In the data rows, 128 means zero.
Here are some points, each followed by its number:
[122 132 133 128 115 115 124 129 116 129 138 126 117 119 129 126 120 119 137 138 128 118 118 135 125 120 122 132 127 131 121 126] 0
[107 132 108 148 128  77 103 161 138  92 134  44  93  70 149 121 121 176 122 177  73 145 126 102  94 127 103 123 138 163 116 106] 1
[136 118 157  85 127 193 153 109 107 164  84 188 186 199 114 138 149  76 113  95 175  99 131 166 152 122 161 121 112 103 143 147] 2
[123 134 118 121 146 148 143 114 136 130  92 117 138 187 134 150 144 109 143 130 146 100 116 158 183 101 156 132 139 118 166 129] 3
[117 128 110 108 165 155 157 117 146 104  89 123 146 180 138 149 136 110 151 134 151  91 130 153 184 103 152 130 127 126 165 135] 4
[137 130 130 127 117 126 118 135 134 136 135 129 126 102 137 124 140 124 126 126 125 130 136 132 129 129 116 131 124 119 121 128] 5
[108 136  74 155 178  85 124 153 173  56 119  16  82 119 143 141 126 188 169 225  78 138 143 123 164  95 118 142 183 170 156 106] 6
[138 122 156 125 110 132 121 116 110 151 141 157 125 103 119 117 134 114 107  95 121 143 132 117  99 141 107 119 122 115 106 131] 7
[118 123 116 134 151 113 135 140 153 105 102  95 116 145 140 130 123 131 150 146 140 115 128 142 167 111 125 135 151 144 148 127] 8
[115 123 148 147  76  97  93 126 100 150 183 132 106  52 109  99 117 133  85 112  95 170 122  95  39 170  84  89 103 128  79 134] 9
[123 132 110 131 142 116 121 135 134 106 126 106 127 109 124 119 135 134 135 150 109 142 124 125 132 125 131 124 136 138 125 134] 10
[145 120 149 120 114 146 130 125 108 136 128 147 134 138 115 131 126 125 122 111 141 123 123 142 131 144 144 117 116 105 118 125] 11
[135 127  84 119 183 131 160 142 164 103  82  74 121 173 145 135 142 128 164 156 128 112 135 160 203  86 152 156 145 144 163 112] 12
[127 138 101 113 174 157 163 117 149 111  91 114 152 205 128 149 140 120 172 141 165  93 134 175 206 103 162 144 139 127 160 145] 13
[143 134 114 112 167 164 147 119 149 104  76 123 136 190 136 158 147 119 162 139 171  82 132 171 199  93 164 153 140 134 161 136] 14
[120 120  83 137 163  94 140 147 165  89 104  60 106 141 159 130 118 147 157 179 111 126 123 138 159  94 136 138 160 162 157 118] 15
[177 130 213  84  62 255 156  64  52 226  99 255 243 248  93 143 149  10  72   0 255  74 117 179 162 168 183 132  68  34 112 193] 16
[103 134 113 178 151  24  81 169 147  88 174  13  59  32 134 103 115 197 132 212  14 169 123  86  69 126  61 109 146 177 106  99] 17
[130 128 113 125 131 116 135 133 131 130 122 125 113 131 128 115 123 135 127 137 116 129 123 130 138 123 116 122 114 128 146 126] 18
[116 120  65 149 198  89 145 143 181  71  91  45  81 144 158 131 132 160 182 224 103 119 133 143 180  69 135 150 168 170 153 125] 19
[123 131 100 108 187 140 162 117 152  88  69  85 136 201 135 153 124 124 190 161 145  97 123 175 220  80 165 167 158 130 188 123] 20
[ 97 130  68 188 182   9 111 161 186  46 166   0  11  25 172 108 105 233 171 255   4 161 133  84  86 103  92 112 161 222 127  78] 21
[157 142 136  84 134 206 163  88 128 145  74 210 201 240 117 154 147  76 134  89 212  86 127 190 208 104 184 145 117  94 155 155] 22
[140 124 142 121  96 139 134 109 114 159 140 155 148 117 117 135 123 120 112  82 145 125 113 115 103 150 117 120 111 101 112 132] 23
[139 135 121 114 143 156 141 121 131 117 107 142 143 169 117 141 137 108 138 111 155  97 130 150 170 114 154 142 122 116 158 136] 24
[130 130  82 131 210 106 152 129 175  76  89  47 102 162 147 145 140 149 171 192 125 109 135 166 206  72 142 156 177 158 176 113] 25
[134 135 130 134 153 128 114 133 127 111 116 101 109 126 139 131 135 130 136 151 126 126 135 135 152 117 129 138 133 137 140 126] 26
[146 131 151 131 108 143 105 113 109 150 166 147 138 115 132 126 128 116 108 108 121 129 134 131 102 145 130 125 112  93 126 128] 27
[132 121 124 108 135 149 131 143 141 129 110 136 132 153 131 137 140 117 140 115 150 132 129 148 152 136 152 130 132 117 149 129] 28
[137 133 121 105 146 166 160 138 126 118  99 146 151 193 144 134 132 117 147 111 170 113 120 169 178 111 167 145 129 110 167 140] 29
[144 119 145 145  90 100 102 141 103 140 168 132 115  74 106 101 123 127  88 117  98 161 122  87  54 157 106 116 118 135  91 111] 30
[142 108 142 124 117 149 132 119 107 150 123 153 159 146 122 136 133 106 120  96 148 136 118 132 138 135 129 124 108 115 128 140] 31
[128 123 146 126 102 141 122 138 123 134 137 158 146 127 121 131 122 114 117 113 128 119 131 123 104 134 125 127 110 119 118 134] 32
[128 128 121 134 147 116 140 130 130 126 127 103 121 139 135 121 121 143 136 152 128 122 120 140 129 122 128 139 137 132 130 121] 33
[116 140  47 116 255  81 168 155 230  14  74   0  79 164 166 157 142 196 239 255  98 113 142 171 237  40 152 170 203 176 212 108] 34
[124 131 164 119  79 148 115 123  89 162 149 174 155 126 107 121 124 102 105  87 143 142 128  99  86 176 120 132 103 114 112 134] 35
[ 68 134  56 194 206   0  98 181 211  35 169   0   1   9 175 109 103 246 168 255   0 169 131  74  93  84  67 120 193 229 111  59] 36
[116 125 143 154 107  73 104 137 117 129 159 101 101  47 125 107 114 154 107 146  92 154 122  93  66 152  95 122 127 132 105 124] 37
[123 129 129 118 129 137 125 127 118 130 109 130 140 144 139 125 129 124 128 139 148 129 128 148 154 118 153 135 127 121 124 131] 38
[118 132 116 119 158 123 148 134 155 102 106 110 125 145 136 137 125 142 151 168 126 102 139 146 182 103 151 144 155 136 143 113] 39
[129 124 176 120  93 138 121 121  93 177 161 187 145 128 116 119 128  94  86  70 136 151 132 117  86 153 121 115  99 110 103 135] 40
[121 128 122 128 148 133 142 140 142 114 107 121 127 162 137 142 140 142 138 133 141 115 130 148 176 114 154 159 147 125 154 135] 41
[130 123 151 129  75 147 127 117 103 156 139 181 144 118  94 120 127 113  87 100 125 136 136 110  86 161 126 127 107  98 110 138] 42
[152 123 163 133  85 143  98 128  93 160 138 168 150 105 117 116 130 110  80  86 118 147 127 108  66 163 101 118  94  96 114 143] 43
[111 128 135 159 120  78 116 133 115 132 164 102  95  50 130 106 108 147 108 160  72 153 130  92  82 144  87 115 124 141 104 106] 44
[120 131  91 130 189 121 159 137 161  96  87  67 115 162 138 141 132 152 166 183 118 117 132 158 171  98 133 133 161 155 158 120] 45
[127 124 132 137 128 127 126 132 137 130 125 129 124 116 123 124 122 132 118 119 115 124 127 122 121 130 120 123 115 129 130 124] 46
[139 123 105 104 147 170 159 118 146 123  94 137 153 198 137 148 131 113 160 143 167  96 124 149 182 105 156 143 133 108 161 127] 47
[143 134 161  86  97 207 155 101  93 170  98 237 197 204 106 149 147  77 111  43 208 110 118 178 152 139 172 119  94  78 153 170] 48
[121 130 162 141  87 114 100 131 103 149 176 141 132  65 107 109 118 145  94 106  95 154 125  89  59 155  88 107 113 120  80 124] 49
[128 133 127 122 129 156 140 119 124 148 111 159 146 152 126 138 135 123 128 110 150 117 125 145 138 128 155 123 112 110 121 139] 50
[119 133 109 125 163 120 138 125 146  98 102  92 106 142 134 133 141 138 147 152 118 122 147 143 154 114 144 140 142 132 152 119] 51
[127 121 137 105 122 181 137 118 122 134 118 179 152 159 121 132 131 104 128 106 162 113 124 145 141 142 154 132 108 103 132 150] 52
[124 135 165 123  78 143 135 142 105 163 148 177 138 114 112 116 135 108  96  65 154 145 131 119 101 162 141 122  98 120 100 140] 53
[106 117 117 143 134  69 101 154 152 115 148  80  92  58 136 112 120 160 125 178  80 153 129 102 100 110  95 129 147 173 111 111] 54
[168 116 211  71  37 255 141  67  61 226 116 255 249 233  82 144 144  23  68   0 242  96 131 177 139 178 181 122  49  50 110 174] 55
[137 118 154 109 100 168 145 117 105 153 106 185 146 163 115 134 145 103 116  81 170 128 139 140 132 144 139 127 105 103 110 148] 56
[133 125  93  91 196 167 177 115 160  90  62 110 146 226 144 136 140 120 169 146 202  66 132 180 243  79 171 150 165 128 184 131] 57
[107 132 136 148 109  86 108 138 112 126 164 117 108  56 122 120 117 146  93 124  91 162 130  84  64 153  79 115 104 145  88 123] 58
[134 136 121 126 150 141 137 124 137 109  94 109 148 156 141 141 137 124 160 146 136 104 128 146 167  98 146 141 146 133 163 128] 59
[126 137 139 124 135 131 130 138 134 125 141 124 124 127 140 136 122 133 131 134 129 128 136 121 138 112 134 130 124 127 128 134] 60
[129 154 105 100 160 164 153 126 145 106  87 110 145 202 133 144 134 115 168 141 180  83 126 173 206  97 158 143 131 121 178 142] 61
[111 134  81 144 169  85 126 149 157  86 139  55  81  98 143 118 118 170 143 194  88 134 142 118 130 103 111 116 171 158 141  98] 62
[142 120 170 104  80 203 134 107  87 171 115 215 181 150 117 134 139  81  97  56 176 132 116 136 122 161 145 122 108  78 117 149] 63
[125 133 139 131 115 145 141 122 122 143 120 149 139 146 124 132 132 109 133 112 143 126 124 132 135 135 136 128 125 124 128 138] 64
[123 146 119 127 153 138 145 134 146 119  90 114 144 161 152 150 129 123 150 145 145  99 124 135 171 109 137 151 144 120 150 129] 65
[120 109 140 126 128 149 139 117 123 130 115 152 137 157 131 141 136 122 125 106 148 113 130 153 151 115 144 133 114 126 142 141] 66
[154 119 180  94  90 200 138 117 103 164 120 211 174 187 103 124 130  85 105  56 184 104 129 147 144 143 160 127  95  85 117 154] 67
[146 130 136 115 102 146 138 125 118 158 131 150 152 156 133 119 140 102 110 100 143 124 121 128 132 126 143 123 106 118 123 146] 68
[140 127 115 134 144 140 140 122 137 120 111 110 135 135 124 140 134 128 150 129 136 113 130 139 162 118 140 137 129 137 146 125] 69
[122 134 142 146 104 117  94 123 110 139 161 126 121  95 134 106 126 144 109 134 101 155 119 100  96 137  99 116 130 131 104 123] 70
[123 124  39 135 212 104 162 156 194  39  54   0 104 184 159 158 138 182 199 242 120  95 135 167 227  48 166 176 204 184 207 100] 71
[134 129 168 127  74 139 113 128 101 164 159 185 145  92 116 121 119 110  91  81 128 147 130 109  63 167 103 115 107 108  97 125] 72
[137 129 147 103  98 144 122 127 109 163 140 175 144 117 108 121 130 135 116 105 148 123 123 123 108 139 120 109 110 129 121 135] 73
[152 126 174  80  77 222 149  95  90 184 103 251 209 199 107 161 137  62  92  33 209  96 111 163 143 156 169 124 100  73 123 159] 74
[133 112 185 132  47 155 103 116  83 192 183 220 143  74 106  96 132  98  58  55 123 163 126  84  32 190  93  96  70  97  63 148] 75
[109 142  92 154 154  68 113 154 157  88 154  42  79  74 134 126 122 166 148 185  57 162 129  98 107 112  94 124 145 173 144  91] 76
[127 121  98 125 157 113 131 146 146 109 107  99 125 136 144 146 130 156 146 147 131 127 123 135 156  96 139 135 151 144 142 124] 77
[133 115 146 125 100 124 120 113  93 166 159 151 131  88 122 107 127 137  90  97 111 153 128  99  76 168 120 117 121 124  91 107] 78
[120 128 109 111 152 149 135 131 144 115  98 111 134 164 128 128 130 122 155 146 146 124 133 133 152  99 158 134 144 139 151 135] 79
[128 128 122 104 153 162 163 111 139 126  93 152 156 170 130 140 141 110 157 113 180 104 117 150 161 114 148 136 126 109 150 130] 80
[111 133  72 154 189  59 126 156 156  71 118   1  70  98 149 136 118 180 180 232  75 141 132 126 149  83  97 149 162 174 142  98] 81
[117 122 157 151  93 106  87 144 107 160 196 132  92  24 129 106 122 127  77 123  86 162 125  64  27 181  79 101  82 139  80 121] 82
[137 121 128 127 123 117 124 137 131 122 152 121 112 101 134 129 122 142 125 123 110 129 123 121 102 135 128 118 131 136 115 118] 83
[105 136  73 147 208  77 143 147 193  53 108   8  79 118 150 141 123 183 174 235  95 138 130 118 156  87 133 152 185 179 167  97] 84
[131 136 115 134 128 145 137 129 125 137 118 158 156 148 107 120 140 114 139 122 167 117 111 142 150 119 162 143 128 108 141 136] 85
[119 122  96 134 182 119 148 138 159  84 110  91 113 157 143 147 128 150 153 186 129 114 132 142 173 119 132 135 156 153 163 131] 86
[120 138  87 125 192 134 154 130 170  92  87  71 128 177 148 152 137 158 171 172 148  98 126 164 192  80 164 147 157 145 169 115] 87
[125 124 145 131 132 134 122 127 121 124 132 144 110 138 130 135 119 119 135 117 137 122 135 141 137 134 139 128 125 130 125 128] 88
[122 131 113 144 151  79 106 160 167  96 142  64  72  68 149 117 134 160 130 182  70 148 132 103  89 110 107 110 142 165 117 114] 89
[120 132 105 136 168 119 138 120 147 111  98 105 128 148 132 133 133 133 150 148 118 121 130 142 161  98 140 139 155 139 139 118] 90
Which five points above are nearest to each new point, looking only along the 2 directions in which the numbered points spread most? Their numbers follow each, nearest first.
[111 134  96 123 174 117 145 125 160 102  99  69 111 149 154 132 138 147 164 168 115 101 130 142 174  99 139 150 157 139 144 117] 86 45 39 15 51
[147 129 135  98 122 187 159  98 119 145  96 196 173 193 122 142 139  83 117  91 194 106 118 151 159 135 164 133 112  95 134 154] 2 52 67 56 48
[103 140  73 165 196  16 107 174 175  46 158   0  41  39 175 110 104 211 162 241  17 156 130  79 109  92  69 133 177 189 122  76] 21 36 17 81 76
[137 135 106 117 138 160 140 118 122 141 106 135 142 179 133 124 142 121 142 125 152 111 132 156 156 118 153 131 129 122 144 142] 24 28 80 85 66
[142 127 140 111 101 193 133 116 101 144 131 202 162 159 113 134 131 106 106  73 163 105 139 148 139 146 147 125 115 102 138 148] 56 52 67 68 31
[118 131  94 143 185  94 137 135 141 106 122  55  91 149 147 123 118 153 159 179 118 111 129 139 164  83 127 132 159 148 155 124] 15 86 45 77 51
[130 116 202 140  18 115  86 130  68 189 204 217 126  50  99 100  98  93  59  51  93 170 126  78   6 205  76  86  74 102  50 146] 75 9 72 82 49
[129 130 134 127 113 140 137 132 132 123 123 141 126 139 135 140 125 124 127 115 129 127 122 128 136 128 119 126 113 129 131 127] 88 60 64 0 5
[145 115 181 100  74 200 132 102  79 179 129 248 167 163 100 136 134  68  93  48 181 111 117 128 121 174 149 129  89  76 105 164] 63 67 74 48 56
[136 130 201 130  48 148  89 108  57 216 184 253 158  77  97 103 124  73  47  30 132 168 121  92  16 191  97  98  65  84  63 161] 75 72 40 43 35
[134 131 147 114 126 162 143 119 124 149 105 174 153 161 114 133 127  96 123  92 165 112 125 141 132 130 137 123 123 121 122 132] 52 50 31 68 56
[ 85 148   0 161 255  22 176 163 254   0  49   0  26 158 187 148 152 227 255 255  75  93 147 174 255   0 154 184 226 250 229  72] 34 71 84 19 6
[146 130 152 105  80 194 145 100  98 163 105 215 169 173 108 141 154  84 102  53 193  97 130 149 146 146 142 120  83  86 130 155] 67 63 48 2 56
[117 122 123 126 109  98 106 130 118 132 156 126 100  76 116 126 118 145 111 136  90 156 126  97  81 149 107 120 129 135 107 115] 70 37 58 44 30
[114 141 116 148 152  99 125 137 138 113 139  91 105 104 122 125 126 160 127 149 106 132 127 117 122 130 110 136 142 146 131 133] 10 33 83 26 18
[124 127 134 126 104 123 105 122 100 147 162 141 122  87 114 116 120 114 100 108 109 146 132 101  71 158 116 110 117 125 120 136] 78 7 70 30 49
[127 128 123 127 126 112 122 154 127 119 142 127 119 109 137 123 112 131 110 132 105 134 121 121 125 140 121 129 123 136 115 131] 83 46 5 0 18
[134 127  78 123 198 106 162 122 164  67  83  58 108 188 156 152 131 158 191 208 130  99 142 162 211  73 174 156 162 160 192 112] 25 87 12 45 20
[133 122 171 100  91 179 144 119  85 182 129 232 177 157 111 123 133  82  90  68 168 126 114 142 133 162 140 112  87  94 118 152] 63 67 56 53 40
[126 130 140 130 106 104 123 132 107 144 157 118 110  83 134 116 118 129 116 139  92 148 125 108  93 138 113 103 129 131 103 102] 70 83 37 58 30
[141 117 120 118 132 172 139 116 118 119 107 134 136 160 123 127 152 121 144 131 169 110 128 150 168 115 154 122 136 127 143 138] 24 28 80 85 66
[132 120 134 133 122 126 120 113 127 126 124 133 135 137 121 142 129 121 123 124 127 118 133 125 132 130 144 129 134 119 125 129] 88 60 0 5 64
[118 137  70 132 209 103 158 140 190  65  74  43 107 168 146 149 129 163 191 210 129 107 129 162 218  72 145 150 169 180 173 110] 25 19 71 87 45
[143 120 255 136   0 164  56 107   0 255 234 255 176  19  81  87 112  58   0   0 113 193 101  58   0 255  63  52  29  63   4 164] 75 72 43 40 82
[126 117 134 140 129 106 135 143 143 129 131  99 113 111 113 139 125 140 126 167 111 134 136 109 118 115 122 129 153 139 129 115] 10 33 83 18 26
[140 131 121 107 127 133 127 133 128 135 111 139 132 120 127 132 131 129 122 107 134 131 132 141 129 132 119 132 126 118 130 132] 88 64 60 5 0
[136 140 167 110  81 195  98 114  84 183 130 210 184 157 106 136 128  72  98  50 178 117 134 137 105 173 136 121  93  80 117 139] 63 67 56 40 53
[143 119 170 104  73 190 135 112  88 177 127 214 170 154 110 127 130  94  95  61 156 125 117 134 117 149 139 112  90  87 116 143] 63 67 56 53 40
[119 130 103 130 124  94 119 140 142  94 126 100 101 115 143 121 110 159 124 156 104 134 130 116 120 114 110 129 131 149 124 128] 10 33 83 26 18
[148 125 187 102  75 190 138  94  84 167 126 222 167 165  99 141 137  80 113  48 190 108 126 140 107 166 143 117  80  84 122 145] 63 67 56 74 48
[128 129  94 129 169 127 140 135 146  98 101 101 128 162 148 145 141 129 161 153 132 113 143 152 169  95 146 146 144 142 143 122] 39 90 8 59 51
[104 142  77 145 207  85 142 146 188  54 104  28 100 147 162 137 133 174 189 209 107 125 128 147 192  85 148 163 167 166 169  89] 19 84 25 6 15
[158 130 117  84 143 235 158 103 141 141  47 199 205 255 111 161 137  81 167  76 229  69 137 202 234 110 212 149 134  74 178 149] 22 2 48 29 57
[107 128  96 176 156  12  99 152 163  83 168  15  61  24 160 110 108 199 143 212  30 176 139  79  80 120  74 114 162 183 122 102] 17 21 76 89 1
[144 119 233 140   0 160  65 102  45 237 220 255 154  14  95  91 115  76   9   6  91 204 127  50   0 237  63  70  57  83  19 154] 75 72 82 9 43
[107 131  69 159 189  52 104 151 188  73 147   0  47  90 147 134 122 191 160 217  57 134 129 106 122  97 103 130 172 189 149 118] 81 6 76 62 84
[133 139 139  97 119 163 153 112 118 140 114 166 150 162 105 138 133 103 122 105 174 109 132 143 144 118 146 137 125 109 145 133] 52 50 85 66 31
[143 121 201 125  42 159  86 120  66 199 180 227 153  74  94 101 122  86  50  41 137 164 122  82  38 201 102 101  67  92  65 140] 75 72 43 40 35
[160 123 176 103  67 222 148  96  79 181 110 251 188 200 107 130 148  54 101  23 218  97 126 141 148 149 152 128  91  54 139 155] 74 48 67 63 55
[133 135 174  99  95 166 133 114  92 176 133 216 164 152 108 131 129  76 113  60 177 114 118 135 122 156 145 109  87 101 109 153] 63 67 56 53 40
[112 119 146 136 100 108 103 117 115 154 172 158 135  82 118 132 135 124  91  92 114 156 128  95  76 156 101 101 109 124  96 137] 78 49 30 72 7
[130 128  92 124 179  96 151 148 174  95  96  67 104 146 143 128 132 147 158 184 109 113 123 128 160  99 134 138 155 160 162 117] 15 86 45 51 77
[161 135 144  93 113 174 146  95 109 149  98 184 177 186 126 145 141  86 115  82 194 108 134 148 160 122 162 138 114  96 141 161] 2 52 67 56 48
[151 140 144  96 129 189 140 112 107 140  93 193 175 201 113 142 139  90 136  91 191 110 131 160 175 129 160 134 131  91 149 134] 2 52 80 29 22
[117 143  95 159 158  72 114 148 165 104 140  40  87  61 141 122 123 170 146 196  57 139 131 101 105 102 109 130 156 160 134  93] 76 89 1 62 54
[127 108 224 136   0 138  73 123  30 233 226 236 143  16  91  81 103 110  12  39  86 185 110  53   0 238  56  83  60  82  27 135] 75 82 9 72 49
[123 132  95 148 168  97 126 138 160  98 131  59  82 105 143 120 118 172 147 187  79 143 133 108 135 106 101 129 150 166 142 121] 62 76 89 1 15
[116 124 129 142 136 102 117 142 149 119 131 100 118 104 134 128 131 152 116 142  98 127 119 116 128 117 116 132 133 141 140 131] 10 83 33 18 26
[145 129 189 121  60 149 106 103  70 182 177 221 158  98 109 103 129  85  84  52 141 150 113 101  52 176 108 103  87  88  76 151] 75 72 40 43 35
[142 130 162 110  89 184 114 106  83 179 123 203 163 148  91 126 127  95  89  66 168 118 120 128 101 162 140 127 115  96 115 154] 63 56 67 53 40
[122 105 155 155  64  89 104 117 107 174 174 136 107  60 124 111 122 150  88 115  90 156 112  80  39 165  85 110 109 133  84 127] 9 49 82 30 58
[ 98 133  69 166 191  48 128 135 174  58 124   0  56  68 154 114 115 202 171 249  55 129 134 112 131  89 108 141 182 188 143  91] 81 6 84 62 76
[144 120 162 109  84 193 137 106  92 178 134 218 171 151 105 118 118  82  90  54 188 108 123 141 123 150 150 115  88  90 114 136] 63 67 56 74 48
[159 120 171  96  82 219 133  99  89 194 118 254 188 203 103 149 142  61 108  38 207 111 139 161 150 151 162 131  95  69 115 153] 74 48 67 63 2
[138 119 156 101  92 194 148  99  97 162 105 223 174 193 105 145 132  84 112  60 190 106 125 142 154 141 157 131  91  87 137 143] 67 48 2 63 56
[149 111 249 120   4 154  82  88  33 226 197 255 161  68  92 109 131  83  26   0 138 187 111  74   0 231  91  95  43  67  57 150] 75 72 40 43 35
[123 123 123 130 121 111 116 126 145 129 148 118 116  96 131 117 123 141 121 137 111 141 118 103 101 127 116 127 138 142 133 113] 83 10 46 5 0
[168 132 129  67 141 235 178  93 138 138  45 218 203 255 115 179 141  67 147  64 252  63 123 200 222  90 205 154 119  74 169 169] 22 48 2 74 29
[125 125 121 124 143 127 147 130 149 107 106 113 129 157 124 146 137 139 141 142 136 120 137 127 147 101 140 130 137 124 140 127] 69 79 41 90 8
[111 126  81 131 204  85 138 158 177  69 104  26  93 141 169 147 135 181 179 211 110 118 126 153 188  77 134 141 185 155 163 104] 19 84 25 6 15
[125 133 126 124 139 133 129 125 122 126 140 141 132 140 134 125 132 129 129 122 154 120 133 128 130 130 129 124 126 134 127 126] 88 60 38 0 64
[111 138 108 152 163  74 127 146 153  99 151  30  89  88 145 125 118 158 155 200  84 125 138 125 126 122  99 139 151 171 132 102] 62 76 89 1 54
[129 123 144 112 114 186 152  94 134 132 107 173 150 170 109 136 132 102 140  89 182 106 124 155 153 124 149 141 124  98 151 129] 52 2 80 85 50
[ 58 136   0 228 255   0  88 208 255   0 191   0   0   0 200 115 107 255 199 255   0 196 156  44  97  46  25 135 254 255 147  25] 36 21 17 81 84
[107 123  99 165 166  67 110 136 160  91 142  44  74  67 153 110 115 162 139 198  73 153 134 101 111 112  88 123 161 161 118 107] 76 89 1 54 62
[104 127  97 132 174 101 128 138 154  85 117  73 103 120 141 125 144 167 166 186 107 121 126 139 154  99 141 131 154 162 160 102] 15 86 45 77 62
[120 123  82 150 175  82 126 137 159  90 139  55  90  94 157 114 119 163 150 200  77 146 128 117 113 106 125 141 147 160 130 104] 62 76 89 1 54
[111 137 129 156 111  93 121 149 122 125 161 123 126  82 128 116 120 135 106 130  96 155 135 105  80 134 111 122 128 122  99 122] 70 37 58 83 44
[144 130 224 109  37 198 103 102  48 217 157 255 202 110  94 110 121  57  54   0 153 150 118 119  34 201 114  93  65  80  73 155] 75 63 40 72 35
[146 127 152  93 108 203 146 118 108 159  88 190 164 187 114 140 146  75 126  85 181 101 126 163 172 125 156 145 117  98 155 137] 2 52 67 56 48
[129 124  99 105 187 170 158 120 159 100  72 123 149 226 144 151 142 119 170 151 177  93 132 179 242  64 184 155 160 137 178 135] 57 20 61 13 14
[152 129 195 121  48 172 117 105  72 185 160 223 158  92  99 112 138  85  67  44 138 166 118  89  60 192 110 107  86  91  78 156] 75 40 72 43 35
[153 116 191 123  41 181 103 104  64 188 167 251 178 118  89 111 120  93  72  27 153 145 116 110  51 179 108 100  80  74  66 150] 75 40 72 35 43
[138 134 128  68 145 231 191  89 118 130  55 205 204 255 119 146 162  78 163  82 234  62 121 228 240 110 206 156 112  79 169 154] 22 2 48 29 57
[143 116 190 109  49 196 127 106  64 205 138 250 189 134  79 115 131  71  70  13 174 134 120 129  96 176 144 114  79  69  88 166] 63 67 74 40 53
[129 130  89 114 195 149 165 132 161  86  88  87 145 204 142 156 140 140 179 165 164  88 129 170 214  81 162 152 148 137 174 131] 20 87 12 13 14
[133 148 118  77 144 232 174 103 122 143  64 212 213 255 112 176 166  69 156  68 255  68 114 209 252 100 210 161 110  89 193 165] 22 2 48 29 57
[114 123  92 139 173  62 133 128 147  80 126  56  81  89 144 132 130 162 145 192  82 124 133 107 132 111 107 119 156 166 131 109] 62 76 89 1 54
[112 125 104 141 166  67 125 154 161  84 141  51  85  81 150 114 120 171 154 197  81 134 132 118 134 107 107 121 148 156 137  99] 62 76 89 1 54
[129 132 136 118 112 153 130 125 129 147 120 157 139 138 133 142 127 115 121 114 146 136 137 131 117 138 128 127 118 126 122 135] 11 64 31 68 32
[151 121 168  89 104 217 142 113  94 172  96 238 199 218 111 139 131  64 111  59 229 102 124 161 168 143 173 140 103  87 148 173] 48 74 67 2 22
[107 128 105 135 159  99 122 134 136 110 136  85  96 109 147 120 122 147 140 152  98 131 114 112 121 125 110 109 157 146 120 118] 10 33 26 83 54
[115 128  57 140 200  84 161 134 183  55 105  30  91 141 159 138 133 174 189 217 105 123 139 143 187  73 132 149 172 166 168 100] 19 84 6 25 15
[136 124 150 150  94 113 111 123 105 157 169 145 110  86 122 106 129 115  92 106 120 156 130 101  69 158  99 122 111 115  99 133] 78 49 30 70 7
[108 119  96 178 140  35  90 152 167  90 178  16  49  24 155 110 107 192 124 202  29 168 129  90  68 127  73 122 155 196 109 103] 17 76 1 89 21
[140 126 149 104 104 179 145 111  89 152 123 211 155 165 112 137 148  92 102  65 168 128 135 143 143 137 144 129 116 100 121 143] 56 67 63 52 2
[104 122  93 152 163  82 121 141 167  80 125  52  81 108 155 136 125 173 147 206  83 146 138 117 140 112 127 136 162 165 143 111] 62 6 76 81 15
[156 124 226 133   4 151  87 113  36 214 208 255 154  50  94 110 109  81  31  12 126 173 118  84   4 232  86  81  71  93  39 152] 75 72 43 40 35
[141 121 141 104 122 165 137 119 108 145 104 167 161 156 113 126 147  98 115 104 158 117 133 146 145 132 149 127 112 103 140 153] 52 50 56 31 68
[130 121 153 139 117 113 117 137 115 131 167 127 118  91 141 117 131 130 102 126 112 153 126 104  87 145 115 130 112 136 115 122] 70 83 78 7 30
[131 127 113 110 149 151 136 114 138 119  73 140 142 182 128 148 131 104 153 129 175  90 128 153 190 104 154 152 134 122 163 137] 47 29 3 4 80
[126 126  83  99 186 167 168 122 166  88  55 109 141 240 138 150 152 128 180 145 187  78 129 199 255  76 180 165 161 127 197 134] 57 20 61 13 14
[168 117 120  75 166 227 187  94 115 135  44 203 192 253 122 150 154  70 150  66 230  52 121 196 242 106 195 154 124  92 163 168] 22 2 48 29 57
[114 133 105 121 169  93 143 158 162 100 112  66 110 125 145 142 141 152 160 179  96 142 133 132 159 106 129 138 160 164 149 116] 15 86 77 45 51
[142 122 184 101  65 207 125  92  77 194 138 247 195 151  97 134 127  64  80  29 174 132 128 126 109 182 136 109  89  68 118 153] 63 67 74 48 40
[161 132 203  75  49 241 139  91  47 219 123 255 220 196  82 142 137  36  59   0 230  98 122 146 119 173 143 108  72  39 117 178] 55 16 74 48 63
[129 126 100 138 168 108 125 140 164  98 110  66 112 128 138 131 127 157 144 176 117 125 140 127 150  99 124 133 163 152 149 117] 15 86 77 51 8
[123 127 122 144 142  98 130 139 137 110 142 100 116  98 141 142 120 145 125 153  89 145 129 118 120 121 119 127 130 136 133 114] 10 83 33 18 26
[141 131 169 102  85 183 117 104  85 178 125 217 185 155 125 128 129  86 100  51 166 126 117 135 111 168 126 126  82  89 121 146] 63 67 56 53 40
[154 129 209 114  34 171  97  95  53 204 169 254 184  99 103 114 104  77  65  39 148 144 121  94  52 192 113  99  64  75  80 155] 75 40 72 43 35
[158 125 171  90  90 199 159  93 101 168 105 225 191 209 119 139 145  80 116  50 220  97 117 161 173 140 168 127  94  87 136 166] 48 74 67 2 63
[152 124 152 104  92 200 146 108  99 168 121 217 170 194 118 135 125  80 109  54 197 114 119 132 152 145 151 130  97  96 123 165] 67 63 48 2 56
[105 125  83 170 146  45  88 150 163  79 177  28  59  16 134 101 111 179 120 211  30 167 140  76  85 124  76 125 148 183 114  89] 17 76 1 89 54
[128 128  98 141 165  77 116 148 158  90 139  71  94  94 153 121 117 171 152 191  88 150 135 105 130 128 109 128 160 161 128 118] 62 89 76 1 54
[158 118 223 123   0 186  94 107  53 219 185 255 189  91  98 106 133  56  33   0 149 155 114  88  30 227 109  82  66  70  62 170] 75 40 72 43 35
[138 136  93  96 191 161 161 129 165  93  57 108 147 225 142 159 153 127 185 145 190  91 125 183 248  74 169 164 151 126 181 136] 57 20 61 13 14
[144 135 160  90  98 197 165  93  99 172 105 242 197 197 100 157 141  85 101  56 194  96 125 154 166 137 156 129  88  77 125 159] 48 67 74 2 63
